The rows below come in pairs that one turn or mirror swaps. Which row does each named row swap with?
J901: [ 13   5   3   1   8  32  24   3 -11   3 -15  10 -13   3   0  10  31 -38
  15]
J475: [ 17  11  -2 -12  17  24  -1   8 -31  14 -18  27   0  -5   4  16  12 -34
   2]
J952: [  7 -11  -4   7  -2  20  14   8 -18  12  -6  17   4  13  19  15  21  -3
  12]
J7: [ 10   7  -9  -8  12  20 -10  10 -37  10 -13 -11  20  14   9   5  18 -16
  -8]
J633: [ 12   0  -7   6  11  26  31  12 -33   3  -4  13 -12   6   3  14  22 -37
  14]
J62: [ 10   8   7  -7   2  24  -4  14 -34   6 -10  -1  16  22  21   7   9 -14
  -2]
J184: [ 21  -8  -4   9  -9  23  -1   6 -20  14 -19  12 -14   5   5  14  43 -24
   9]
J389: [ 12   6  -1   1   8  33  31  17 -18  -2 -10  10 -11   5  16  15  26 -31
  16]
J848: [  8  20   4 -10  11  21  -2   9 -33  25 -15  12  -5  -1  -2  -2  42 -19
   0]
J556: [ 12 -22  -5 -20  -5  29   6  11 -24   7 -10  -3 -14  13  15  -1  37 -24
 -11]
J384: [ 17  10 -14  -5 -10   0   6   1 -21   3 -22  -5  -3  13   8  10  26 -29
  14]
J257: [  5   9 -10 -16   3  20  -5   1 -33  13  -4 -12  14  24  16   7  17 -20
  -3]
J867: [  7  -9  10 -11 -12  23   9  -6 -50  20 -20   1  -6   6  -6   7  32 -17
  17]
J345: [  7  -6 -15 -18   5  14   9   1 -38  37 -18  -3 -16  11   9  -4  21 -27
   0]
J623: [  4  -6   3 -12 -12  21   8 -12 -41   4  -5 -12  -3  11   5 -12  22 -23
   4]
J23: [ 15   4   1 -10   7  29  -2   9 -35  15 -24  23  -5 -16   8   9  13 -31
  15]
J533: [ 12  -4 -14 -16  10   6  10  -1 -31  33 -30  -1 -16   1  19   3  21 -25
  -2]
J613: [ 18  -2   1  -2   6  44  26  -1 -46  17 -17 -10  -2   3   6  17  15 -41
   2]
J341: [ 11   6  -4  -4   1  31  34  18 -11   7  -5   6  -6   0   4  10  30 -34
   9]
J900: [ 18  12  -9  -7  -5   8   6   0 -12   8 -23  -1   1  21   7  10  23 -13
  16]
J931: [ 20  -4   0   5  -9  15  -5  16 -23   8 -20   3   8   9   3  12  41 -10
  10]
J276: [ 10 -19  -4   3   2  18   4   9 -23  11  -7  13  -1  14  21   6  14  -1
   1]
J751: [ -1   1   0 -15   9  18  12 -10 -29   6  -8  20 -12  12  19   1  18  -6
   8]
J211: [ 17 -11   1  -5   6  44  23   3 -36  12 -24 -19  -8   3  12  12  15 -37
  -2]
J142: [ 10   0   6 -17  -7  24  17 -13 -50  10 -22   4  -9   2   2   7  33  -8
  15]
J460: [  7   4   3 -11  10  18  -8  14 -35  11  -5 -10  15  21  11   6  10 -21
  -2]
J99: [ 16   5  -1 -22  16  20   0  10 -22  16 -25  18  -5 -11  10  13  17 -38
   5]
J509: [ 20   0   1 -10   2  14  16  26 -34   6 -19 -15   9  -3  -6   2  25 -20
 -13]
J134: [ 18   7  -1  -3  -3   7  16  24 -36   2 -28 -12   4   6   1   2  18 -31
 -11]
J238: [ 12  -6  -2   0  -3  15  14  27 -36  -1 -25 -13   6  -4   1  -3  15 -15
  -3]
J514: [  8 -15 -11   9  -1  24  11   3 -19  15  -6   9  -6  -3  24  10  15  -7
   9]
J380: [ 18   5  -1  -4   1  14  14  26 -30  10 -22 -18   9  -9   1   5  27 -32
 -10]
J8: [  3 -17   4  -4 -10  30  12  -8 -48  28 -18  -6  -4   4  -4   9  27 -21
   8]
J145: [ -2 -15 -10  -6  14  20  -1   7 -52  27 -24  11  -2   7   7   9  25 -21
   1]
J608: [  9   4   5  -6 -22  21  14  -5 -41   9  -9  -7 -16   7   0  -8  30 -18
   1]
J902: [ 20   1  -6  -5   2  14  18  27 -34   6 -22 -20   3  -2   1   6  21 -25
 -15]
J642: [ -3   6  18 -18   7  28   2  10 -32  22 -14   5 -12   1  -4  -6  34 -21
   1]
J732: [  4  19   8 -11   6  21   6   1 -25  29 -16   6 -14  10   2  -1  40 -12
  -4]
J886: [ 12  17  -6 -17  12  19   8   8 -28  13 -21  20 -10 -12   8  17  12 -36
   3]
J442: [  7   3   0  -3  14  29  26   4 -17  -2  -5   7   4   1   0  22  22 -36
  12]
J351: [ 16  13  -5 -13  17  24   3   8 -26  12 -21  21  -7 -10   5  21  17 -38
   7]
J847: [ 14  -1  -1   2  12  34  30  16  -8   1  -5   3  -5   1  10  13  26 -24
   6]
J780: [  3 -18 -17  -8  12  17  15   8 -50  15 -28  -4   4  14  15  18  26 -17
   7]
J564: [  5  -6  -1   1 -13  25  20  -8 -48  16 -21  -9  -5  -5   0  11  26 -17
  19]
J718: [ 25  -5   5   3   8  35  30   8 -35  24 -14 -10   0  -1  11  12  20 -33
 -14]
J960: [ 20  -4   7 -14 -19  22   7  -9 -41  11  -9 -15  -5  11  10  -5  25 -13
   0]
J879: [ 22 -10  -6  -4  10  33  29   9 -38  16 -18 -17   5  10  22   8  12 -34
  -4]
J469: [ 13   4   8 -10   6  21  14  -9 -25  14 -13  17  -6   8  27  -4  20  -3
   8]
J838: [ 18  -3  -4  -5   9  42  26  -1 -34  18 -26 -10   4   6  10  18   6 -35
  -6]
J311: [ 13   7   3 -13   1  27  16  -3 -44   1 -31  17  -5  25  17  19  29 -21
   7]
J113: [ 21   5  -5 -11  -4  12  15  20 -29   4 -23 -20   2  -6   2   7  16 -24
 -15]
J853: [ 10  13  -4  -6  21  21   4  10 -27  14 -25  18   1 -11   9  18  14 -39
   1]
J793: [  7  16  20 -10  12  21   1  11 -29  26 -15   8 -11   5  -3   0  33 -18
   3]
J430: [ 14 -16 -11  -2  -5  22   3   1 -28   3  -1   8  -7   9  22   0  16  -5
  -5]
J744: [ 32 -16   2  -4  11  36  22   2 -25  14 -22 -17  -2  -1   8  16  19 -25
   2]
J224: [  7  -3  -4 -19   8  25   8 -10 -25  10 -12  10  -1   7  29   8  10  -3
   7]

J564 is swapped with J514
J780 is swapped with J184
J623 is swapped with J469
J853 is swapped with J380
J276 is swapped with J867
J901 is swapped with J879
J460 is swapped with J793
J351 is swapped with J902

